In the rows, zero is written as 128.
Each path is a new rotation, seen through one point. The rows after it are directions, each followed by how far the rotation turns it, in degrees per step (0 if it stays put).
Each turn is a multiple of 5 degrees from 10 to 175, or 0.
Each row of a path follows its step; steps can be skipped.
Rotation 1:
step 8: [125 139 124 130 120 136 126 124 122 128 129 137 125 128 131 127 122 128
 135 130 128 129 135 127 134 129 130 135 121 136 135 128 127 125 129 127
 124 137 127 126 129 124 124 124 132 132 137 133 134 133 135 128 124 128
 128 130 123 120 127 130 129 125 126 133 114 131 123 135 111 127 137 134
 121 120 127 134 126]
step 10: [133 123 137 132 129 120 134 129 126 121 125 124 127 129 128 128 131 126
 123 124 120 129 127 124 122 128 131 123 127 121 126 139 122 124 124 140
 131 129 129 129 125 132 129 129 124 128 130 126 127 128 113 127 133 128
 124 128 115 129 137 130 126 116 121 125 139 120 132 127 126 123 130 133
 127 135 115 125 129]
step 13: [126 128 134 127 126 129 127 133 125 133 131 120 127 117 127 129 126 138
 119 120 122 131 131 133 128 130 130 123 133 125 130 136 127 133 126 130
 127 120 132 132 122 122 131 129 124 132 128 140 129 123 121 139 131 127
 136 115 124 124 128 133 136 118 120 132 136 138 131 131 129 125 122 129
 131 122 134 128 123]
step 14: [130 125 127 127 129 129 128 134 126 125 136 126 133 124 148 132 119 129
 122 127 128 137 131 132 127 124 133 137 136 137 120 122 129 134 133 125
 130 134 131 124 129 126 122 126 126 123 133 129 129 145 125 128 121 123
 126 128 132 134 129 122 135 133 127 126 134 133 126 131 126 127 136 131
 122 133 129 122 127]
step 18: [129 136 134 126 136 133 131 129 130 129 131 129 136 132 122 123 125 124
 121 119 136 120 119 127 136 127 131 117 127 121 127 126 132 129 123 132
 133 120 125 123 133 130 123 125 128 126 132 120 130 122 132 126 128 118
 134 136 129 139 126 130 121 133 124 129 132 122 131 130 135 137 126 117
 124 134 131 121 127]
step 19: [124 123 123 126 122 121 123 126 120 125 120 131 134 127 128 126 126 136
 129 136 118 127 137 130 132 127 128 124 125 130 125 135 129 135 124 130
 132 128 127 133 130 128 129 139 120 128 130 123 133 126 138 134 127 122
 131 121 118 130 124 134 126 123 117 127 127 115 133 122 124 133 127 122
 123 125 117 132 127]
step 33: [133 121 134 128 133 128 131 122 123 123 133 123 130 123 130 120 127 127
 138 127 128 124 128 134 134 134 130 120 135 118 129 131 129 124 124 125
 132 127 125 124 137 125 125 121 127 130 129 129 127 132 127 112 140 130
 130 132 125 124 127 134 123 129 126 126 131 121 135 124 133 127 125 130
 118 115 128 120 136]
step 36: [132 128 137 135 130 126 122 124 128 130 121 126 137 132 120 123 130 134
 120 130 119 127 131 126 125 123 126 118 123 124 133 133 130 128 115 130
 134 129 127 125 132 132 122 122 122 117 122 128 136 121 132 128 139 128
 136 128 130 125 132 128 131 137 127 128 131 132 128 131 121 126 121 129
 119 118 129 126 121]
step 37: [128 134 117 122 119 127 134 128 130 135 133 130 134 136 137 127 121 133
 132 132 118 136 135 134 120 128 129 138 128 126 124 131 135 123 128 127
 125 131 129 134 124 133 125 135 122 122 130 134 129 121 126 123 130 128
 123 123 128 128 129 134 123 129 127 134 124 124 142 133 126 125 137 122
 123 133 133 121 123]
[128 127 130 130 130 126 126 128 128 128 129 128 128 128 129 127 130 128
 130 128 126 131 128 127 128 128 128 131 129 128 126 127 128 126 127 128
 130 129 127 129 131 128 127 129 129 129 129 127 127 129 128 128 126 129
 128 129 126 129 127 128 127 126 127 125 127 127 128 126 128 126 127 128
 128 127 128 128 126] | 155
[129 126 129 128 127 127 127 127 132 128 127 129 128 127 126 129 127 126
 129 126 129 128 129 127 128 126 127 128 127 130 126 128 129 127 127 129
 128 127 127 128 130 126 126 125 128 128 129 128 128 128 130 126 129 126
 127 127 130 129 129 131 128 129 128 126 128 130 129 128 128 130 127 128
 127 127 129 129 130] | 120
[128 128 127 128 126 129 128 126 127 126 130 126 126 129 130 130 128 129
 127 129 129 127 130 128 126 128 128 127 131 127 126 128 130 126 129 130
 126 128 127 130 129 128 129 128 128 127 127 127 130 129 130 129 128 126
 129 130 126 127 128 129 129 129 128 127 128 129 129 130 126 126 126 128
 128 128 127 129 128] | 125
[127 128 127 130 128 128 129 127 129 128 127 128 129 125 129 128 128 129
 130 126 129 130 128 130 128 127 130 128 130 126 129 128 127 127 130 130
 127 126 128 129 130 130 128 127 129 126 126 129 127 126 128 129 127 127
 125 128 128 128 127 128 128 130 128 129 128 127 126 129 129 129 128 126
 129 128 130 127 129] | 170
Rotation 2:
step 7: [133 124 130 125 120 131 136 135 124 128 132 125 132 123 129 122 126 127
 123 126 126 132 124 119 122 123 132 125 126 131 121 131 134 123 132 122
 121 123 129 128 133 128 131 128 127 138 127 127 135 124 124 127 139 126
 130 113 133 114 128 116 134 128 131 126 126 124 135 137 127 135 128 134
 131 126 132 119 135]
step 12: [131 126 129 120 123 135 132 132 122 130 121 126 133 119 125 126 128 124
 128 135 127 136 125 132 131 125 130 123 123 127 129 136 127 117 134 124
 129 126 125 128 136 126 129 123 124 129 131 114 132 133 121 126 143 136
 136 120 129 128 121 120 133 131 124 133 128 124 134 127 136 122 131 127
 138 130 137 122 128]
step 15: [126 125 126 122 125 130 135 133 129 131 126 121 127 124 121 122 126 128
 127 139 125 133 120 124 128 115 126 130 128 132 132 134 135 125 124 126
 115 116 136 122 133 126 124 123 135 133 128 121 127 133 127 123 134 126
 136 127 132 120 125 121 126 127 132 128 126 129 135 142 130 131 126 130
 133 136 133 124 131]
step 20: [125 123 127 127 131 129 129 123 125 134 127 122 127 119 124 134 126 123
 128 131 128 127 124 128 134 119 129 137 131 129 134 131 126 129 131 125
 119 118 133 127 130 121 130 130 126 139 133 119 133 129 120 128 133 131
 137 117 137 125 121 126 132 129 122 135 126 131 130 119 129 131 128 126
 139 135 139 119 125]
step 23: [121 124 118 129 129 126 130 129 129 137 116 132 136 126 118 127 125 124
 127 138 126 132 127 120 130 118 127 129 131 131 126 127 127 129 130 125
 124 120 133 120 126 125 125 124 124 138 127 126 131 137 121 130 132 121
 130 131 134 114 127 134 136 125 122 130 132 129 136 137 124 134 129 133
 135 133 128 121 126]
step 26: [127 121 125 117 129 129 130 125 131 137 121 123 128 139 124 131 127 115
 125 138 124 122 122 127 129 135 135 121 136 132 125 127 129 132 125 124
 122 125 127 139 130 129 127 124 123 135 128 132 124 137 131 133 135 124
 132 128 135 124 128 135 130 126 126 129 129 129 132 136 127 144 130 131
 127 127 136 120 130]
step 33: [119 121 123 124 132 125 140 132 136 128 124 118 127 129 126 125 124 126
 125 128 133 122 121 128 127 127 136 119 133 132 125 129 132 139 126 118
 129 124 140 127 131 129 131 124 128 137 131 120 126 126 126 128 138 128
 136 123 129 116 130 129 133 121 125 129 122 131 122 127 132 136 119 136
 132 127 127 128 131]
step 35: [136 125 124 114 130 123 127 134 124 130 118 125 133 127 121 126 125 116
 130 126 122 133 122 129 128 127 126 126 123 130 130 124 130 120 129 125
 124 133 133 125 126 124 125 125 132 138 128 125 131 122 125 135 138 128
 140 129 126 117 129 131 128 130 122 120 124 127 137 133 135 138 129 134
 133 120 136 132 128]
step 36: [121 121 127 135 133 126 126 120 124 123 130 129 130 133 132 130 128 122
 122 131 134 122 128 126 134 128 129 121 127 131 126 130 128 131 136 128
 123 132 130 129 134 127 125 128 124 141 122 117 132 124 131 122 143 132
 132 127 129 112 124 134 133 128 122 129 121 130 131 131 135 137 132 135
 130 121 132 120 126]
[129 127 129 128 128 126 126 128 129 127 128 126 128 127 127 127 130 127
 131 127 132 126 129 128 127 128 128 125 129 128 129 128 130 128 128 129
 128 131 126 128 128 126 127 127 128 127 128 129 129 128 125 127 127 130
 128 127 129 126 130 129 128 127 126 128 126 129 127 129 127 130 128 128
 128 125 126 129 129] | 10
[129 129 129 129 130 128 129 129 129 126 126 128 127 129 129 128 127 127
 129 127 130 128 127 130 127 128 127 129 128 125 128 130 127 127 128 127
 126 130 128 128 128 129 131 126 130 127 129 130 128 127 129 130 128 129
 128 129 128 126 128 126 129 131 128 126 129 129 128 129 129 130 127 130
 127 129 127 126 128] | 130
[129 129 127 126 129 129 128 129 128 129 126 129 129 129 128 129 128 129
 131 126 126 129 128 127 125 129 129 127 128 127 126 128 128 126 129 127
 130 127 129 130 128 127 128 128 125 128 128 130 129 127 128 129 128 128
 127 126 129 126 128 129 129 127 127 128 130 128 130 128 129 127 127 128
 130 129 125 130 130] | 155
[129 130 129 128 128 128 128 128 129 125 130 126 128 129 128 129 127 129
 128 128 126 127 127 128 126 127 127 128 128 130 126 125 128 130 129 126
 127 130 130 130 129 128 128 130 128 128 127 130 128 129 129 129 129 129
 130 128 129 128 128 128 126 127 128 127 127 127 130 131 128 128 128 129
 129 126 129 128 128] | 40
Rotation 3:
step 2: [130 131 134 131 134 128 125 124 124 128 128 130 132 139 136 126 131 133
 131 129 132 137 122 119 123 123 135 131 130 129 134 126 136 134 125 120
 123 140 129 123 128 126 133 128 128 132 134 130 129 120 128 117 130 138
 126 136 127 125 128 136 123 128 141 122 130 123 135 127 126 127 131 144
 134 125 125 129 136]
step 4: [138 130 130 130 132 138 128 128 136 122 132 125 125 139 132 141 129 127
 127 127 132 128 120 130 142 121 126 123 136 130 134 126 131 141 129 119
 128 133 126 125 126 127 125 125 137 127 128 132 119 133 123 130 120 123
 136 120 129 125 118 135 129 121 129 130 136 124 134 123 129 123 127 129
 127 123 127 132 135]
step 6: [129 132 123 135 128 133 135 125 129 135 131 136 123 131 125 135 139 135
 114 118 130 128 128 120 129 125 127 133 132 121 128 116 135 127 126 126
 124 136 129 135 124 130 125 133 138 130 132 129 123 135 130 125 127 131
 133 132 121 128 132 124 123 126 141 131 129 132 134 127 120 127 138 132
 135 126 121 134 121]
step 10: [137 134 132 134 132 134 134 130 136 117 126 128 131 140 125 123 132 133
 125 131 133 126 131 108 129 129 130 133 132 130 134 126 135 132 126 130
 124 143 125 127 128 130 130 126 130 131 130 132 123 124 130 128 130 130
 118 131 134 130 127 129 119 124 134 136 137 122 131 123 126 127 128 135
 131 132 128 132 141]
step 14: [125 130 129 134 138 131 132 132 127 123 132 135 123 136 130 138 135 129
 124 126 139 130 122 121 128 137 128 127 121 130 130 120 133 127 128 121
 124 133 126 123 125 130 122 129 134 130 132 132 124 128 125 114 125 124
 130 134 123 117 130 126 132 130 144 129 132 123 129 132 113 126 134 131
 127 118 124 129 128]
step 15: [130 131 124 138 129 138 140 132 126 130 132 132 128 132 133 127 131 139
 134 125 131 131 134 119 137 131 128 124 126 131 131 117 125 135 132 130
 127 138 126 124 130 136 131 125 134 128 120 121 118 131 130 129 121 124
 122 122 121 125 118 125 129 123 129 122 132 125 129 124 122 128 139 132
 137 127 134 123 123]
step 24: [131 132 138 135 130 131 127 134 128 132 131 122 126 131 132 137 141 128
 130 127 125 128 134 125 134 126 124 123 129 134 131 119 121 124 124 112
 135 129 133 124 124 122 124 128 130 128 131 129 120 138 130 120 119 127
 131 125 130 126 119 129 124 128 124 126 125 125 136 135 123 126 137 143
 133 130 133 131 135]
step 28: [135 130 128 127 128 128 133 135 127 137 127 122 122 147 128 131 130 131
 120 133 127 137 132 134 133 131 131 129 136 132 124 114 130 127 125 129
 126 131 123 128 117 123 127 123 126 126 139 121 120 126 127 124 121 134
 127 130 126 134 129 135 124 124 132 132 131 131 130 124 136 119 130 128
 134 119 138 130 133]
step 36: [131 132 132 130 131 128 130 126 130 139 128 122 127 135 125 144 135 126
 126 130 121 126 127 123 127 123 124 130 136 125 128 119 131 135 132 123
 125 129 123 131 121 123 116 132 130 127 132 131 119 132 125 129 118 137
 137 128 132 130 126 131 126 128 139 140 129 131 131 127 129 123 131 133
 140 123 133 139 134]
[129 128 128 128 128 130 128 127 128 130 127 129 129 127 128 129 127 129
 130 127 126 129 130 126 126 128 127 127 130 131 126 126 129 128 128 129
 128 127 128 127 130 126 126 129 129 127 127 127 128 129 129 129 127 128
 130 129 128 127 129 125 126 128 127 127 125 126 126 129 127 129 130 129
 130 127 126 128 129] | 120
[127 128 127 128 126 128 128 128 129 127 128 127 129 128 129 128 129 130
 125 129 126 129 127 128 127 129 128 129 129 131 129 127 130 128 126 130
 127 130 127 128 127 127 129 128 128 129 128 128 129 127 127 128 128 128
 127 129 131 129 129 127 127 127 125 129 128 130 127 131 130 130 128 125
 128 129 128 129 127] | 35
[128 129 126 128 128 129 127 126 129 129 126 129 130 128 128 128 125 130
 126 128 130 128 127 130 127 129 126 126 128 130 130 131 128 128 129 128
 128 128 129 130 127 125 128 125 127 129 128 128 128 127 127 128 128 128
 127 128 126 128 128 129 127 128 128 128 128 126 129 127 127 129 127 130
 127 127 128 130 129] | 40
[129 127 128 129 129 128 126 128 127 127 127 127 128 128 128 130 127 130
 130 128 128 126 130 127 128 128 131 127 126 128 129 126 128 129 129 130
 127 128 127 127 130 126 129 128 126 131 127 127 128 128 127 126 128 128
 125 128 129 126 127 129 128 128 127 127 128 127 128 127 127 128 128 128
 128 131 127 125 129] | 145
[130 129 129 128 128 128 127 128 130 127 128 129 126 128 126 128 128 128
 127 127 129 128 127 128 129 127 127 127 129 130 127 128 129 125 125 129
 127 128 128 128 127 129 127 129 130 131 130 129 128 128 131 126 130 129
 130 127 128 125 128 128 127 127 129 126 129 128 128 126 129 129 126 128
 127 129 127 126 129] | 175
[129 126 129 130 128 128 126 126 127 128 128 127 130 129 126 126 128 128
 127 127 128 129 129 132 126 126 130 130 129 128 128 126 128 129 127 127
 127 128 127 128 127 128 129 128 127 127 128 129 129 127 129 127 128 128
 127 128 124 130 129 128 128 127 128 126 126 130 129 129 128 128 128 127
 127 128 127 128 128] | 70
